One turn sends every row of this set to another row. A few are shown first. Where does it send the rows asked after them?
tavi: -6,-8,-13,-12,2,17,9,-13,-14,-6,4,-11,-22,-5,19,6,13,-12,6,-16,3,-4,-5,0,-4,13,8,-6,10,-5,5,9,25,4,-11,9
Gevi: -2,-9,-5,-13,-5,20,8,-7,-4,-6,2,-10,-19,5,12,4,16,-10,0,-15,-2,-6,5,-1,-4,7,11,4,12,-6,8,12,27,3,-2,18
Zore: -13,5,-6,-1,-35,-7,2,11,-17,0,13,0,-16,-15,-1,-16,-1,-3,0,-8,-4,-4,-9,18,-13,-4,11,10,-8,8,-3,13,8,-3,4,-17
Sobiv: -12,-8,-7,-15,-6,17,9,-14,1,-7,7,-10,-13,-4,25,3,18,-8,10,-7,0,-6,-11,3,5,15,-6,-1,8,-8,3,11,31,9,-7,17
Toful: -13,14,-6,-15,-11,17,17,-10,-13,-7,-5,-17,13,-5,-4,8,-24,-12,-23,-1,11,4,5,1,-5,5,5,-3,-17,4,-1,-3,46,38,7,-7
goka: -22,16,-8,-10,-29,0,8,9,-7,6,23,8,-13,-21,-5,-21,-2,-2,7,5,-5,3,-14,10,-3,4,15,20,-16,-2,0,18,6,8,-10,-5
gito: -8,2,-13,0,18,18,18,-27,-17,-2,-8,-5,-4,-7,-15,0,-29,-9,-3,23,-12,-29,-6,-11,11,-8,2,-6,-10,0,-9,-9,16,26,6,-16
pov: 5,11,-10,10,9,18,14,-31,-3,-5,-19,-7,-4,-5,-10,-15,-32,-15,0,20,-13,-22,-2,-9,9,-16,-8,-1,-2,-2,-5,8,25,19,8,-16
temib: -6,1,-8,4,10,16,12,-28,-7,-3,-13,-7,-1,-2,-7,-7,-28,-11,-4,25,-12,-30,-7,-5,12,-11,-13,-5,-6,2,-11,-4,23,22,14,-16
sunu: 1,5,-1,17,-9,14,1,-2,-12,1,3,6,-16,-5,3,-23,-16,-5,-5,22,-14,-11,-4,25,-8,-9,-21,3,-21,2,-2,-18,26,-11,-20,-7
Fam: -16,15,-9,-6,-34,-5,8,7,-5,1,17,2,-9,-24,2,-25,0,0,10,2,-5,2,-20,14,-6,5,4,14,-14,-1,0,22,10,7,-9,-10
rivin: 2,14,-14,-4,17,17,20,-23,2,-3,-13,-2,9,-8,-10,-9,-26,-2,-3,28,-13,-19,-16,-14,8,-2,-8,5,-3,-3,-12,0,19,28,-1,-7
koduf: -15,21,-12,-19,-4,18,18,-11,-16,0,-9,-12,9,-6,-5,9,-26,-19,-24,-2,9,8,2,-1,-7,10,9,1,-15,5,-5,-4,39,39,0,-6
kipef: -13,11,-10,-1,-32,-9,3,6,-14,-1,14,-1,-13,-22,6,-22,-3,-3,8,-5,-3,1,-19,19,-11,1,4,8,-7,4,-2,17,9,2,-5,-18
Fik: -12,14,-8,-11,-11,17,18,-16,-17,-9,-3,-19,4,-8,-5,5,-27,-17,-19,-4,10,4,8,1,0,0,9,-8,-20,2,3,5,48,35,4,-12
Puga: -14,-6,-6,-19,-3,19,6,-9,1,1,3,-5,-13,6,18,8,17,-13,1,-8,-2,-7,-4,2,-2,17,0,7,11,-4,-2,4,23,6,-1,20
mozi: 4,14,-6,9,1,18,7,2,-10,2,6,10,-11,-13,-1,-26,-16,1,-1,27,-13,-2,-12,17,-6,-3,-13,8,-23,-3,0,-17,21,-4,-37,0
Mani: 1,5,-11,-3,17,24,22,-19,-8,-6,-8,-4,2,-8,-20,-8,-25,-1,-6,28,-13,-24,-4,-16,12,-11,5,2,-8,-6,-4,-3,19,28,4,-7
Sebus: -16,-2,-13,-17,4,23,9,-16,-7,3,6,-2,-26,-2,16,6,14,-19,7,-10,-1,-4,-2,0,0,17,9,5,6,-7,4,8,20,7,-13,17
Zagon: -2,9,-3,6,-1,20,8,6,-10,2,12,13,-9,-9,-5,-21,-12,5,-5,32,-15,-7,-9,16,-3,-2,-12,10,-28,-3,0,-21,21,-3,-29,4
lebi: -4,2,0,8,-3,20,6,5,-17,3,14,11,-16,-5,-10,-18,-12,3,-8,28,-16,-13,-2,17,-2,-9,-7,9,-28,-1,1,-24,20,-7,-21,0
digar: -19,24,-8,-15,-13,20,14,-18,-3,0,-7,-13,8,-6,-1,0,-26,-23,-16,1,11,8,4,2,0,6,-1,2,-19,-1,-1,6,48,38,2,-4
voki: 5,17,-19,3,18,17,17,-30,-5,0,-19,-3,-1,-11,-7,-13,-32,-14,1,21,-12,-17,-13,-11,4,-6,-6,0,-2,-2,-8,5,19,23,-5,-14
Reze: -20,20,-12,-11,-11,17,16,-22,-13,-2,-4,-16,3,-9,2,4,-28,-24,-12,-4,13,6,2,4,0,7,2,-8,-20,1,1,4,47,37,0,-12
Gez: -27,10,-9,-13,-27,0,5,11,-15,10,21,9,-15,-16,-8,-14,1,-2,1,3,-8,-4,-11,14,-8,7,15,20,-15,3,-6,7,0,5,-3,-8
bavi: -21,6,-3,-8,-33,-3,1,13,-14,6,17,6,-13,-11,-4,-13,1,-1,-3,0,-6,-7,-8,17,-10,1,12,16,-11,7,-8,6,4,0,6,-12
diz: 9,12,-5,16,-5,15,3,-1,-9,-2,3,6,-14,-10,1,-28,-16,-4,-1,23,-14,-4,-8,21,-7,-9,-17,7,-21,-2,4,-12,26,-11,-32,-4
pibag: -3,2,0,13,-4,17,2,1,-20,3,9,8,-18,-3,-1,-17,-14,-3,-8,23,-13,-14,-3,23,-4,-8,-15,2,-25,3,-2,-25,20,-11,-19,-7
fufif: -13,25,-10,-16,-8,21,17,-13,-8,1,-10,-12,6,-4,-8,2,-28,-23,-19,-3,7,10,10,-3,-5,6,12,7,-16,-1,3,5,42,36,-2,-3
suk: -11,-4,-5,-12,-5,23,11,-13,3,-5,9,-9,-21,-3,14,-4,16,-13,11,-7,-1,-5,3,-3,6,9,10,4,5,-13,12,17,31,7,-8,21

pov turns into voki
Fam turns into goka
koduf turns into Toful
Now find these:
pibag turns into sunu
Sobiv turns into suk

